[[ 5.12  5.40  4.41  3.28  1.10]
 [ 4.81 -0.77 -4.66 -2.44 -1.63]]
->
[[ 5.12  5.40]
 [ 4.81 -0.77]]

[[-1.68 -4.04  0.62]
 [ 2.57  2.03 -1.92]
 [ 0.08  2.83  0.37]
 [ 0.23  1.17 -0.50]]
->
[[-1.68 -4.04]
 [ 2.57  2.03]]

[[ 3.15  4.18 -2.02  2.43]
 [ 5.13  3.65 -4.58 -2.33]]
->
[[3.15 4.18]
 [5.13 3.65]]

[[ 1.75  0.62 -1.55 -0.79 -0.29]
 [-3.93  0.68 -1.10 -0.06  1.27]
 [-2.27  2.33 -1.49  0.43  2.29]
 [-1.97 -1.97  1.49  1.61  2.63]
 [-2.81  1.50 -1.50  1.80 -0.38]]
->
[[ 1.75  0.62]
 [-3.93  0.68]]

[[-1.78 -1.66  4.08  0.16 -0.70]
 [-1.28 -0.19 -0.17  0.17 -1.65]
 [-0.79 -1.34 -1.82  2.49  1.69]
 [ 0.02  0.38  3.71  2.90  0.40]]
->
[[-1.78 -1.66]
 [-1.28 -0.19]]

[[-0.21  0.98 -2.00 -0.03  3.67]
 [-0.10 -0.17 -3.39  2.01  2.27]
 [-1.20  0.13 -3.02 -0.47 -4.27]
 [ 0.50  0.71 -2.33  0.79 -1.50]]
->
[[-0.21  0.98]
 [-0.10 -0.17]]
